(in the rows, 128 means zero)
One hidden turn or mirror swaps the rows below in pairs. Which row is each named row swapped with?
The rows were stretched afterwards, more along some directions than others.
Z_27: [103 107  97 128 102 105 139 185 118 130 116 130 136 127 144 143  95 131
 130  97 107 155 127 133 126 124 134 124]
Z_23: [106  98 111 144 109 101 137 148 121 116 113 148 162 110 140 144 146 103
 136 111  95 143 150 115 167 128 125 108]
Z_915: [100 140 118 117 145 116 123 158 148 144 138 132 139 122 136 154  98 105
 154 132 125 152 133 140 148 115  87 133]
Z_301: [117 107 105 134 133 128 133 160 100 134 111 123 149 137  92 121 132 147
 126 151 124 151 128 126 151 138 114 143]
Z_627: [105 141 130 130 117 106 132 142 127 109 130 143 144 112 142 143 119 108
 128 115  95 156 135 137 149 158 125 128]
Z_536: [112  98 122 154 108 129 124 130 143 119 120 143 135 133 138 142 142 125
 102  97 121 154 160 121 117 128 128  93]
Z_621: [ 91 104  74 128 120 110 124 189 131 124 132 149 141 134 128 170 108 109
 131 121 113 156 128 144 132 154 131 133]
Z_794: [122 124 117 137 150 121 106 149 135 126 118 111 159 148 145 137 129 128
 126 123  97 141 141 129 103 147 103 127]
Z_521: [131 112 122 137 132 128 143 156 126 128  98 152 149 111 126 139 120 110
 144 125  90 144 131 123 135 138 117 126]
Z_295: [136 110 127 104  96 109 112 128 145 145 128 125 135 104 123 131 116 119
 138 127 120 155 136 118 130 142 112 140]
Z_984: [108 120 124 131 102 110 121 117 148 140 129 130 129 151 130 142 141 127
 143 110 118 150 156 142  98 134  91 128]
Z_160: [138 101 104 131 104 124 107 138 144 143 128 132 133  95 122 142 122  99
 118 113 114 167 144 100 143 113 121 117]
Z_511: [157 127 143 117 141 122 134 161 114 121 126 126 144 141 130 124 133 104
 120 117  92 125 129 122 103 147 122 127]
Z_853: [129 132 117 120 130 107 119 151 128 157 126 119 160 101 111 148 136  93
 115 137  94 158 149 122 127 116  90 105]
Z_159: [118 137 112 142 132 123 129 124 138 124 130 140 125 132 134 125 122  95
 121 113 115 124 140 143 118  95 114 124]
Z_862: [ 95 104 125 130 164 126 100 129 146 122 134 116 152 122 134 137 117 131
 137 108  96 154 149 133 140 147 101 124]
Z_157: [105 100  94 139  80 127 113 145 144 147 147 139 146 117 113 163 139 107
 120  98 128 170 152 109 142 110 107 123]
Z_472: [117 128  84 134 114 114 121 196 116 134 124 129 146 110 133 176  96 127
 146 107  90 184 144 130 141 127 128 137]
Z_894: [114 135 133 123 112  99 121 137 149 172 145 114 145  98 131 143 100 127
 137 118  92 170 143 140 106 141 121 133]
Z_697: [135 101 104 103 114  87 146 150 116 145 113 127 123 126 129 132  92  95
  99 153 111 166 145 103 151 171 129 116]
Z_519: [118 116 112 133 117 117 124 146 151 143 144 162 125 119 137 151 136 122
 144 117 110 151 148 149 115 116 103 141]
Z_574: [123 122 119 127 109 105 133 162 114 156 122 128 142 106 126 126 116 116
 107 113 103 132 134 127 148 164 130  85]
Z_600: [110  92 111 130 122 105 139 152 114 126 118 108 127 151 127 145 119 123
 116 125  88 177 133 106 113 162 132  95]
Z_38: [107 109 128 165 113 119 137 156 110  95 117 122 158 142 112 149 165  99
 113 114 107 152 142 122 139 131 107 130]
Z_977: [107 131 132 142  99 119 136 126 133 146 139 150 138 112 128 115 141  94
 132 106 105 126 165 130 140 129 124 156]
Z_939: [ 99  93 110 117 137 127 118 160 137 129 117 138 153 124 119 146 130 138
 142 104 130 147 139 116 163 146 119 133]
Z_730: [127 135 116 102 141 119 116 123 139 167 120 123 133 139 123 109 122 114
 118 115 119 131 154 119 131 142 115  89]
Z_517: [124  97 115 112 114  85 145 174 126 153 107 122 131 112 139 128  90 121
 139 117  99 175 130 117 118 164 120 128]
Z_687: [123 122 104 114 124 118  79 166 151 158 142 121 165 112 131 153 130  99
 142  88 117 148 132 135 112 134 118 135]
Z_263: [103 119 127 147 119 134 130 137 141 149 149 143 130 112 107 149 132 113
 122  93 130 155 145 157 141 128 115  97]
Z_717: [104 134 111 111 135  92 125 164 111 122 136 119 162  99 125 144  94 101
 149 121  88 168 131 129 158 153 134 148]
Z_220: [113 125 108 120 127 111 124 184 111 133 136 121 145 131 100 154 124 116
 119 109 125 181 138 140 130 142 114  83]
Z_558: [122  99 124 134 137 142 131 128 124 136 140 133 128 148 117 133 132 140
 125 125 130 130 145 120 132 122 111 147]
Z_443: [132 133 106 141  68 107 132 162 103 152 117 141 154 103 112 126 148  93
 111 112  95 150 153 113 148 147 129 119]
Z_430: [125 115 113 121 127 107 110 144 134 171 104 115 161 117 131 137 130 106
 132 137  99 155 151 119 111 153 113 145]
Z_273: [112  98  85 132 151 126 119 144 110 116 126  91 155 125 125 165 134 141
 133 155 106 159 145 129 140 115 113 140]
Z_345: [106  89  92 121 131 115 138 135 126 116  94 150 134 146 145 140 122 103
  98 134 119 138 151 108 165 131 132 112]
Z_411: [114 104 111  96 135 109 122 137 124 154 131 103 134 127 142 141  90 136
 111 121 125 147 132 102 136 166 143  87]
Z_709: [120  89 101 110 147 116 146 148 110 154 123 145 113 131 135 137 115 130
  95 143 128 142 142  94 152 135 129 103]
Z_158: [135 119  94 113 143 126 133 135 123 131 119 124 128 133 125 146 130 103
 122 168 114 163 145 100 143 123  87 110]
Z_822: [128 123 130 123 121 111 121 159 118 138 117  90 156 132 129 148 115 100
  94  96 115 163 141  93 138 139 118 106]
Z_657: [115 136 130 115 108 101 133 165 130 142 118 137 143 111 116 139 112 111
 139 106 117 148 147 145 148  98 118 144]
Z_784: [127 110 125 118 111 104 130 134 125 150 129 108 141 119 116 111 123  84
 108 114 136 146 147 128 139 151 125 128]
Z_351: [131 144 108 135  88 114 128 177 114 149 113 131 135 131 141 146 116  95
 100 105  96 153 129 117 110 167 124 124]
Z_161: [110 104 107 129 118 113 129 158  86 140 124 114 143 133 117 146 147 133
 103 121 106 152 144 109 163 138 141  85]
Z_201: [108 133 119 122 114 133 121 144 115 141 136 143 146 146 124 121 134 133
 119  91 121 130 150 138 118 167 107 128]
Z_743: [110 113 125 134 107 134 137 177 121 129 133 146 130 125 115 174 108 135
  98 128 133 160 131 127 155 153 140 123]
Z_575: [136 105 138 127  98 105 121 161 128 124 115 100 154 144 118 140 127  76
 107 117  95 171 143 104 125 155 116 128]
Z_925: [110 111 120 151  66 112 150 153  99 136 110 132 148 122 117 149 139 109
 119 116 101 158 150 128 105 141 135 120]
Z_367: [118 104 134 127 127 122 130 156 140 160 100 118 141 144 133 116 144  92
 134  90 105 146 142 114 107 135  97 118]
Z_581: [ 94 124 107 146 123 120 145 155 107 131 138 122 128 150 110 151 120 121
 114 144 118 151 138 126 131 146 115 128]
Z_408: [122 102 114 159 123 138 130 127 110 134 122 116 139 136 142 157 132 121
  91 118  98 151 145  99 137 161 135 107]
Z_378: [109 115 115 120 131  91 135 168 133 110 131 140 129 109 152 153 106  81
 124 140  87 156 137 117 131 125 118 113]
Z_675: [135 125 146 111  75  92 142 176 123 139 126 119 144 120 101 120 135  98
 133 117 119 171 143 126 117 140 111 108]
Z_362: [146 129 132 123 108 140 118 129 144 150 114 134 122 139 131 120 144  86
 132 105 128 134 147 113 114 106 102  97]
Z_628: [120 137 132 151  90 132 119 171 131 128  96 143 147 127 130 140 125  97
 120  96  84 149 136 119 134 134 130 104]
Z_640: [127  93  93 135 129 123 148 154 105 123 103 140 108 135 123 156  99 147
 115 172 113 152 128 113 149 129 146 115]
Z_706: [125 128 118 123 120 140 131 161 104 125 101 131 146 108 121 155 116 117
 118 139 108 145 127 105 151 122 120 144]
Z_413: [123 121 156 135 115 117 145 148 126 126 106 138 143 144 126 144 114 125
 128 112 113 160 131 124 125 143 113  95]
Z_440: [147 109 107 122 104 108 126 158 112 137 142 112 143 129 123 165 113 107
 109 108  94 196 154  83 131 150 123 119]
Z_64: [120 115 142 114 120  73 151 157 118 120 111 133 137 111 138  97 114 105
 128 114  99 146 137 139 142 150 134 119]
Z_734: [145 125 112 114 164 126  97 146 145 149 131 110 153 134 112 112 112  96
 119 141 118 142 123 117 120 147  98 138]
Z_245: [128  92 111 112 121 110 114 171 133 150 126 141 141 130 102 126 130 128
 142 125 131 151 135 124 108 136 106 124]
Z_262: [108  75  99 144 109 105 133 136 134 138 135 133 127 103 117 172 116 121
 110 127 104 184 147 116 156 121 124 122]
Z_358: [106 121 137  98 116  92 126 181 138 151 124 138 147 115 116 138 120 128
 161 121 113 148 137 153 132 152 117 122]
Z_732: [140 110  99 120 120  93 119 161 134 163 142 110 149 126 129 147 124 103
 131 136 100 165 132 105  92 163 102 135]
Z_400: [ 93 101 113 144 146 120 138 148 129 115 128 144 123 144 158 154 105 129
 108  94 110 123 131 118 147 154 130  93]
Z_141: [103 113 118 140 133 105 127 155 148 111 130 146 136 135 133 155 101 128
 135 124 104 160 128 142  98 139 118 128]
Z_522: [119 116  90 113 139 100 117 148  98 147 113 100 154 129 131 118 109 114
 115 157  97 140 138  93 142 167 130 119]
Z_199: [119 120 121 117 109 100 136 158 129 124 116 125 148  91 134 129  78  99
 133 125 103 146 130 125 158 137 154 127]

Z_367 pairs with Z_345
Z_159 pairs with Z_38
Z_706 pairs with Z_853
Z_201 pairs with Z_862
Z_743 pairs with Z_894
Z_301 pairs with Z_734
Z_220 pairs with Z_717
Z_273 pairs with Z_511
Z_411 pairs with Z_358
Z_443 pairs with Z_160

